T: 3 groups of rows, each row roughly a mix of its group's hidden directions; one row fits no group
T (72 x 10)
[[ -7 -21  23   0 -41 -22  -7  -9  -1 -17]
 [ 22  -1  15  -4 -41   4  -8  19 -24  -8]
 [ -7  31 -27 -28  -8  -3  14   1  -6  27]
 [  8   3 -10 -12  12   3   9 -18 -47 -21]
 [ -5  12   7  32 -11  16   1   4 -33 -28]
 [ 24  -3  16 -33 -27  10 -16  -4  -8 -21]
 [ -9  22 -12   0  21  20 -32   3  26 -16]
 [  7  14 -11  20 -19  27 -26 -32  -4   5]
 [-22  20 -14  39  12 -21   4  11 -12   9]
 [-38 -18   7  13 -21 -26  15  -2  13  -6]
 [ -3  28 -34 -17  -7   8  -1  13  24  22]
 [ 15   0 -18  27  10  32  -3 -15  29   2]
 [ 11  -8  -7 -19  23  13   5 -27  39  -2]
 [ 12  -9  20  -2   4  19  18 -24  41   0]
 [-45   3 -14  -2   3   5  25   5  24  -9]
 [ -4  17 -15  29  41   8   3   8 -11  16]
 [ -9  22 -14   3  10   3 -19  -2 -47  11]
 [-14  11  16  39 -19 -12   8  20 -22   6]
 [-29   3  19  31 -10 -12   8  19 -24  10]
 [-13  34 -19 -28  18   8 -12  -2  24   1]
 [ 13   5  11  10  22  -4  -9  19 -47  -3]
 [ 18  -5  -1 -12  15  16  10 -27  42  -3]
 [ 13 -11   2   9 -30  -6 -11 -29  34  10]
 [-32 -20   1 -25   9  -4 -20  17  19  19]
 [  4   9   6 -21  20   8   2  26 -40 -15]
 [ 10 -35   0  12   7 -21  -3  28 -17  23]
 [-26  10  -5  24  -8 -22 -11  31 -19  14]
 [ 13   8  -4  12  39  -3   0  18 -33  16]
 [-16  40  -2 -12   6  19  -3 -19   5 -27]
 [ -8  36 -18 -15   3  17 -21 -29  -5   9]
 [-18  29   4 -10   1   3  30  17   0 -34]
 [-30 -12  30  14 -15  -2   0  22  16  21]
 [-24   6   7  19  22  -7   6  23 -37 -12]
 [ -1   8 -10   1  -2  -9  -2   6 -56 -13]
 [  5   4 -14  14   9  18 -48 -16   3  13]
 [-20   3 -17   8  27  -9  -4  -2  41  18]
 [ 13   0  14  -6  15  -7  -6  22 -48  -7]
 [-25 -21  14 -29  10   5   1  -4 -36  -5]
 [-17  17 -13  39  34   8   3   5  -5   9]
 [ -9  30  -1  -4  -3  23  -1 -14  30 -30]
 [-15 -23  10 -32 -19 -27  19  13  -5  -6]
 [ 18  11 -22  -9  -4  -6  -8   2 -46 -18]
 [-19   9 -29   0  33 -15  -2  -7 -29  -4]
 [-13  13   1 -22  30   2  -9   7  36 -21]
 [ 11 -19  12  23   3 -38  -3   2 -21  23]
 [  3  10  18  -1   2  11 -14  15 -42 -29]
 [-12   9  20 -20  29   2 -13 -30   4 -25]
 [ -1  22 -32  19  -4  21 -28  19   1  10]
 [-15  46 -14  -6  -5  22   3  -3   7 -21]
 [ 14 -22 -16  16 -17 -10   4  27 -10  34]
 [ 22  12  17  16  -5  15 -30  -5 -28 -20]
 [ 18 -35  -3  32 -12  -3 -13  17  -5  20]
 [ 12   2 -14  32 -23  27 -23  -6  18   2]
 [-11  32  -7  10   4  28 -17  -1  14 -31]
 [  9  -5 -22  18   2   9 -40   2 -11  30]
 [-13 -18   0 -30   7 -26  27  23 -11   9]
 [ -4  11  10 -10 -19   1  41   3  24 -25]
 [  1 -20  28  -2  -5 -20  30  -9 -30  -8]
 [ -1 -12  -3 -51  -1  -7  21  18  -1   1]
 [  4  -8  21  -8 -10  11  14 -10 -46 -18]
 [-19   0 -15 -10  -5 -17 -24  28 -34   5]
 [-26 -24  40  -6 -11  10   6   8  11  13]
 [ 31  -8   9 -27 -27  14  -6   0 -22 -17]
 [ 39  -2  13 -17   4  -3 -16   9 -35   2]
 [-32  10 -14  19  -4  16   8 -13  37  -6]
 [ 39   5  -7 -33  19  11  -3   9 -13  15]
 [  2 -17  -9  -3  16 -21 -10  20 -31  32]
 [  2  28 -19  42  13 -14  14  -7  -5  -2]
 [-12  40 -28 -26   4   6   2   6  10  11]
 [-14  33 -20   3  19  20 -28  12   5 -13]
 [-10 -10 -11  15  26 -27  20  11  -2  32]
 [ 12  27  -9  42  -6 -12  12   2 -21  -7]]

one row of each group, then the others: which group is each in?
[-17  37 -11 -22  14  11   2   7  25 -19]
F
[-13  -2 -12  -5  -8 -13 -28  31  28  21]
L
[-11 -28   8 -21 -14 -37  20  11  -2   9]
A

[-19  12 -24   8  17 -19  -6   8 -40  -2]
L
[  7 -25  13 -17 -10 -24  37   8  15  10]
F
[  0  14 -11 -19 -14  34  -4 -15  34 -14]
A
[-13 -27  31 -23  -7  16   0   0  28  11]
L
[-10 -13  13   0  39 -11 -11  30   4 -22]
F
[ -3 -10  10  -4  16 -18  -5  -7 -50  12]
F
